Look-ups in named tables: a row name and a column name give one cell, copied from the table.

sagonis =
fields: ged, mefogap, vepaf, mafor
lonar: [-3.465, 7.069, 3.368, 6.482]
bala: [-0.690, 9.223, 1.495, 5.712]
vif: [1.145, -2.954, -0.696, -1.005]
mefosi: [1.168, -5.100, -0.069, -0.001]
res: [0.254, 9.004, 0.730, 4.893]
lig: [2.375, -5.213, -0.327, 0.627]
kogur: [-0.698, 9.815, 0.871, 5.377]
ronoge: [-1.558, 6.864, 1.262, 6.009]
lobokav: [1.628, -5.518, -1.861, -0.609]
sop: [-2.859, 6.147, 2.182, 6.505]
pozokek: [2.765, -5.114, -1.467, -0.791]
mesegen: [-2.517, 7.228, 0.991, 6.498]
kan: [-1.917, 6.340, 0.817, 7.027]

res, ged: 0.254
kan, ged: -1.917
mesegen, mafor: 6.498
lig, mefogap: -5.213
bala, vepaf: 1.495
ronoge, vepaf: 1.262
lonar, ged: -3.465
mesegen, mefogap: 7.228
vif, ged: 1.145
lobokav, ged: 1.628
sop, mafor: 6.505
bala, mefogap: 9.223
mefosi, mefogap: -5.100
ronoge, mafor: 6.009
pozokek, mafor: -0.791
pozokek, ged: 2.765
res, mafor: 4.893

pid:
cols = lenis, narome, vosufe, lemot, mokuzu, zesinag, nis, kazupab, pobas, vuba
ved: [-0.7, 0.2, -0.3, -0.4, 0.0, 0.2, -0.8, -0.8, 0.2, -0.3]
zaf: [-0.4, -0.1, 0.2, -0.5, 0.0, 0.0, -0.3, 0.2, -0.3, -0.1]
zatav: [0.1, 0.1, 0.1, -0.4, -0.4, 0.1, -0.7, -0.6, -0.1, -0.1]
lazo: [0.5, -0.2, 0.4, -0.4, -0.4, 0.0, -0.1, 0.2, -0.5, -0.1]
zop: [0.6, -0.2, 1.0, -0.7, -0.3, 0.2, -0.2, 0.1, -0.8, 0.1]

ved, vosufe => -0.3
zaf, narome => -0.1
zop, nis => -0.2
lazo, nis => -0.1
zaf, lemot => -0.5
ved, narome => 0.2
Which row has the largest vuba? zop

ziguted:
	bon	zufin	sasi	nazole	biz	datube	nabe
leb	165	180	103	198	210	166	225
pibatu	180	212	169	170	216	176	187
tek	183	199	84	177	187	174	211
fuve	174	213	168	189	200	171	184
zumutor	168	225	142	184	218	164	201
ror	171	211	115	189	201	156	231
kivovi	204	199	62	172	186	143	236
fid	205	176	73	179	175	172	224
fogel	196	214	91	180	205	150	221
vebefiv	209	196	75	171	173	171	209
risi	185	224	120	172	215	134	209
pufav	182	204	182	195	205	181	183

What is the zufin of tek in ziguted? 199
What is the nazole of fuve in ziguted? 189
What is the bon of vebefiv in ziguted? 209
What is the bon of risi in ziguted? 185
What is the zufin of pufav in ziguted? 204
What is the sasi of pibatu in ziguted? 169
What is the sasi of fogel in ziguted? 91
What is the sasi of tek in ziguted? 84
What is the nabe of pufav in ziguted? 183
What is the datube of tek in ziguted? 174
What is the datube of fogel in ziguted? 150
What is the biz of vebefiv in ziguted? 173
What is the nabe of vebefiv in ziguted? 209
What is the nazole of vebefiv in ziguted? 171
What is the nabe of fogel in ziguted? 221
What is the nazole of tek in ziguted? 177
What is the nabe of fuve in ziguted? 184
What is the nabe of ror in ziguted? 231
What is the zufin of fogel in ziguted? 214

sudad.tsv
	bafedet	sena	kif
mekifid	48	147	188
lusoman	152	65	25
basigir	106	129	20
tudilo	193	133	19
vuv	181	136	19
gatudiv	125	88	111
lem	69	94	127
nemu	187	112	60
zifoles	150	192	178
gop	109	60	160
kopegi	127	202	77
noni	151	71	93

sena of lusoman is 65
sena of gop is 60
sena of basigir is 129
sena of mekifid is 147
kif of kopegi is 77
bafedet of vuv is 181
kif of zifoles is 178

zov.tsv
	fubemo	kol	bipar
fur	0.095	0.259	0.572
talisi	0.411	0.304	-0.055
ges	0.052	0.316	0.558
dukuv	0.093	0.387	0.513
vapivuk	0.787	0.385	0.107
vuf	0.450	0.318	-0.072
bafav	0.414	0.204	-0.085
doponu	0.556	0.450	0.612
febasar	0.354	0.385	-0.053
gab	-0.686	0.222	0.162
vebuf	0.701	0.482	0.374
zik	0.553	0.349	0.060
rikoze	0.284	0.240	-0.112
noz	0.311	0.441	0.266

What is the kol of talisi in zov? 0.304
What is the fubemo of vapivuk in zov? 0.787
What is the fubemo of gab in zov? -0.686
What is the fubemo of noz in zov? 0.311
What is the fubemo of vuf in zov? 0.450
What is the bipar of doponu in zov? 0.612
What is the kol of dukuv in zov? 0.387
What is the kol of noz in zov? 0.441
What is the fubemo of ges in zov? 0.052
What is the fubemo of fur in zov? 0.095
What is the fubemo of bafav in zov? 0.414
What is the kol of vapivuk in zov? 0.385
What is the bipar of zik in zov? 0.060
What is the kol of rikoze in zov? 0.240
Which row has the largest kol? vebuf

vaz =
	vagoros	veb	zopo	rolesu	punavi	safog	gizoze	vob
loz	4.2	8.6	6.2	5.8	5.4	2.9	4.3	7.5
nifidi	3.8	7.9	6.9	7.7	6.5	4.0	3.8	6.1
beduli	6.4	6.3	2.7	8.0	4.0	7.0	5.0	6.7
falan	3.9	2.6	3.8	5.2	7.2	4.4	3.0	4.0
peg	6.9	7.2	4.9	5.7	2.3	4.5	8.5	2.4
nodir	6.7	3.7	5.0	6.8	4.1	2.4	7.4	5.8

gizoze of nifidi is 3.8
gizoze of loz is 4.3
safog of nodir is 2.4
vagoros of nodir is 6.7
vagoros of peg is 6.9
rolesu of nifidi is 7.7
zopo of nifidi is 6.9

deg =
fields: fuzeza, mik, zata, mebon, fusa, domoge, mazo, zif
diton: [25.19, 49.51, 39.55, 39.45, 37.17, 44.34, 41.36, 81.17]
ris: [64.27, 54.83, 44.84, 46.86, 45.00, 43.13, 72.77, 16.45]
kebu: [58.32, 36.61, 50.02, 44.55, 34.93, 35.73, 42.73, 26.27]
mebezir: [26.04, 35.20, 52.39, 32.12, 52.82, 27.89, 52.91, 53.58]
kodil: [29.42, 65.79, 40.76, 55.85, 65.42, 37.56, 44.26, 33.04]
sas: [50.84, 42.42, 42.20, 45.66, 49.52, 40.64, 56.88, 24.28]
zeforel: [66.74, 28.48, 54.07, 35.34, 46.40, 40.31, 58.14, 33.70]
dipes: [47.29, 32.20, 35.56, 55.88, 49.10, 33.19, 29.19, 73.42]
zumo: [75.99, 55.85, 27.91, 22.12, 41.36, 47.43, 47.19, 73.54]
poz: [68.49, 45.52, 21.97, 51.61, 22.56, 40.89, 59.20, 40.45]

kebu, fuzeza -> 58.32
sas, mebon -> 45.66
mebezir, fusa -> 52.82
poz, domoge -> 40.89
kodil, mebon -> 55.85
diton, zif -> 81.17
poz, mik -> 45.52
zeforel, zata -> 54.07
kodil, fuzeza -> 29.42
kebu, mazo -> 42.73
ris, zif -> 16.45
Row with the largest fuzeza: zumo

